(in the rows, 128 means zero)
M: a few groups of rows, each row roughly a mix of its group's hidden directions:
M (106 x 10):
[[178  99 108 163 122 163 130 163 112 140]
 [164 134 109 140 124 170 150  67 134 119]
 [129 158  84 131 148 109  76 125 120  89]
 [159 123  89 149 127 138  72 107 100 106]
 [ 93 110 172 105 104 139 168 165 144 126]
 [179 124  99 150 116 169  83 123 120 131]
 [126  72 173 125 155 115 142 124 128 168]
 [ 99 168 141  94 139  96 163 104 143  96]
 [135 173 108 144 134 125 135  82 171  95]
 [ 96 160 105  81 110 124  97 110 152 159]
 [ 91  81 172 146 134 107 147 157 121 147]
 [151 137  76 126  97 132 104  81 103 137]
 [ 99 152 102 114  80 109  75 130 133 138]
 [178 137  86 123 105 172 142 142 149 114]
 [168 110 151 134 163 134 155  82 157 105]
 [112 146 135 146 118 108 117  56 140  95]
 [ 76 136 149  95 139  85 156 109 106 134]
 [139 114 130 132 115 128  50 126 110 158]
 [104 102 184 107 145 118 170 151 127 147]
 [116 133 114 131  73 165 157 107 163 102]
 [ 99  87 160 143 130 100  89 146  97 151]
 [130 131 110  92 149 133 193 104 133  96]
 [144 124  96 190 109 153  92 147 123 142]
 [106 106 168  87 124 120 113 156 105 173]
 [ 90 186 133 122 115 107 115  84 140 112]
 [108 146 167  72 135  84 130 108 120 125]
 [136 178  97 133 108 147 150 118 146  76]
 [191 141  85 143 133 154 104 141 122 114]
 [177 139 107 168 125 146  95 167 127 108]
 [143 114 154 111 160 138 192 158 133 106]
 [147 120 152 111 139 149 188 105 171 117]
 [132 162  80 154  87 116  97  98 121 131]
 [146  98 163 134 149 113  77 138  85 113]
 [151 154  90 142  80 154 106 161 123 106]
 [153 164  97 109 130 178 147 161 154 123]
 [128  68 184 115 135 129 143 106 117 139]
 [ 70 136 153  89 131 105 134 162 143 151]
 [144 103 144  86 170 127 174 135 138 160]
 [106  89 174 130 147 109 136 172 130 161]
 [170 108 107 156 128 176  89 135 105 140]
 [ 83  88 164  95 166 115 131 137 125 143]
 [ 80 116 145  84 132 114 152  82 136 143]
 [132  99 113 145 142 111  69 144  96 164]
 [ 87  93 187 121 120 114 157 144 131 139]
 [104 147 135 119 110 136 197 115 167 118]
 [ 70 116 114 124  87 126 127 134 143 175]
 [171 149 116 150 128 179 158  96 111 114]
 [154 172  77 134 118 143  98 135 112  94]
 [111  88 174 134 150 123 184 112 131 122]
 [117  76 166 133 167  85 135 135 124 132]
 [163 188 104  95 132 149 145 139 135 106]
 [ 95  84 165 119 136 113 147 146 104 172]
 [125 128 146 164 135 150 153  60 117 110]
 [105  73 162 155 140 104 151 103 128 152]
 [ 95  95 166 105 168  98 149 117 140 151]
 [138 113 131 117 124 165 168 190 154 125]
 [142 112 104  88 168 146 119  98  83 109]
 [100  81 174 136 145  83 142 118 115 134]
 [157 103  96 126 138 142  67 142 119 162]
 [ 86 151 122 150 111  89 101 137  79 126]
 [189 139 108 103 162 152  98 135 143 138]
 [184  95 121 129 151 175 133 154 129 116]
 [138 114 161 108 139 147 197 139 155 122]
 [111  81 161 122 144 110 142 105 139 181]
 [123 102 118 116 106 119 122  52 150 140]
 [108  83 154 106 144 129 107 125  85 170]
 [ 77 100 174 133 125  88 140 153 120 126]
 [130 119 138  88 170 152 179 114 129  97]
 [152 161  58 143 117 149 145 124 125 115]
 [ 74 114 132 150 101 122 177 150 151 138]
 [154 156 133 121 146 125 134  60 154 102]
 [159 182  90 118 125 139 105 103 120  94]
 [122 145  90 138  95 125 116  80  84 152]
 [ 85 117  91 146 103 126 172  96 144 149]
 [165 123 129 180 129 153 142  88 102 100]
 [189  92 105 142 150 164 134 137 129 112]
 [120  80 134 146 135 114  75 145 102 160]
 [163 157  81 134  97 143  86 152 121 120]
 [102  82 139 169 125 103 122  80 112 137]
 [135 158  89  98 102 168 133 152 169 124]
 [178 119  81 115 121 161 124  95 103 122]
 [105 144 117 105 129 168 157 109 188 118]
 [165 140 134  69 140 161 152 143 147 148]
 [105 101 153 130 146  96 128 195 137 115]
 [102 176 124  95 125  98 123  84 139  99]
 [153 134  92 113 131 171 152  85 151  98]
 [177 128  89 116 163 135  95  95 143 143]
 [146  92 129 163 127 138  89 168  98 159]
 [148 173 111 100 128 130 103  86 144  86]
 [157 153 110 124 117 147  82 142 101  77]
 [134 169  99 150 114 125  97  98 119  76]
 [ 88  88 174 125 142 108 168 116 146 125]
 [188 145  80 113 133 147 105 147 126 140]
 [ 68 139 114 133 105 100 117  86 120 153]
 [120 102 129 110 160 120  81 129  70 143]
 [160 124 138 143  95 134 160 165  74 125]
 [ 82 105 141 103 133  77  97 125 148 149]
 [159 180 116 100 123 117 139 105 143  80]
 [174 104 135  83 170 134 114 149 116 103]
 [122 128 173 148 148 112 154 130  65 141]
 [131  93 174 142 126 133 160 176 138 157]
 [ 84 110 171 113 152  95 142  96 121 154]
 [159 133 125 108 152 125  63 155 104 148]
 [114 100 172  83 144 110 175 136 127 140]
 [ 57 147 152 100 129 122 138 115 152 143]
 [108 120 158 133 110 129 172 191 119 112]]
which group is each row in? (one row of each group first):
[156 159  91 125 128 137  69  98 134 113] -> T
[119 154 142  99 142 108 179 131 166  90] -> S
[128  72 143 108 166  89 129 115 153 146] -> J

[146 161  85 146 115 134  66 114 123 121] -> J
[138  84 101 163 137 121 102  79 114 151] -> T
[168 121 109 134 144 110  89  79  98 150] -> J
[188 106 104 116 141 170 106 123 101 122] -> S
[139 187  76 135 133 117 143  94 130 126] -> T
[135 171  95 133  99 150 100 178 130 111] -> J
[124 153  83 155 104 124  88 129  90  98] -> T
[134 103 136 182  84 128 134 127 108  85] -> J
[178 137 101 112 147 153  91 172 122 136] -> T
